Read these off the matrix that follows.
1) The 3rd entry on the main diagonal?
2) The entry directly below 48?
3) The entry directly above 41?
4) The top-left entry?
5) The entry in the bottom-left corner?
6) The third entry, reading row by row?
[[16 43 93 50 23]
 [39 48 73 51 41]
 [38 15 79 16 22]]
1) 79
2) 15
3) 23
4) 16
5) 38
6) 93
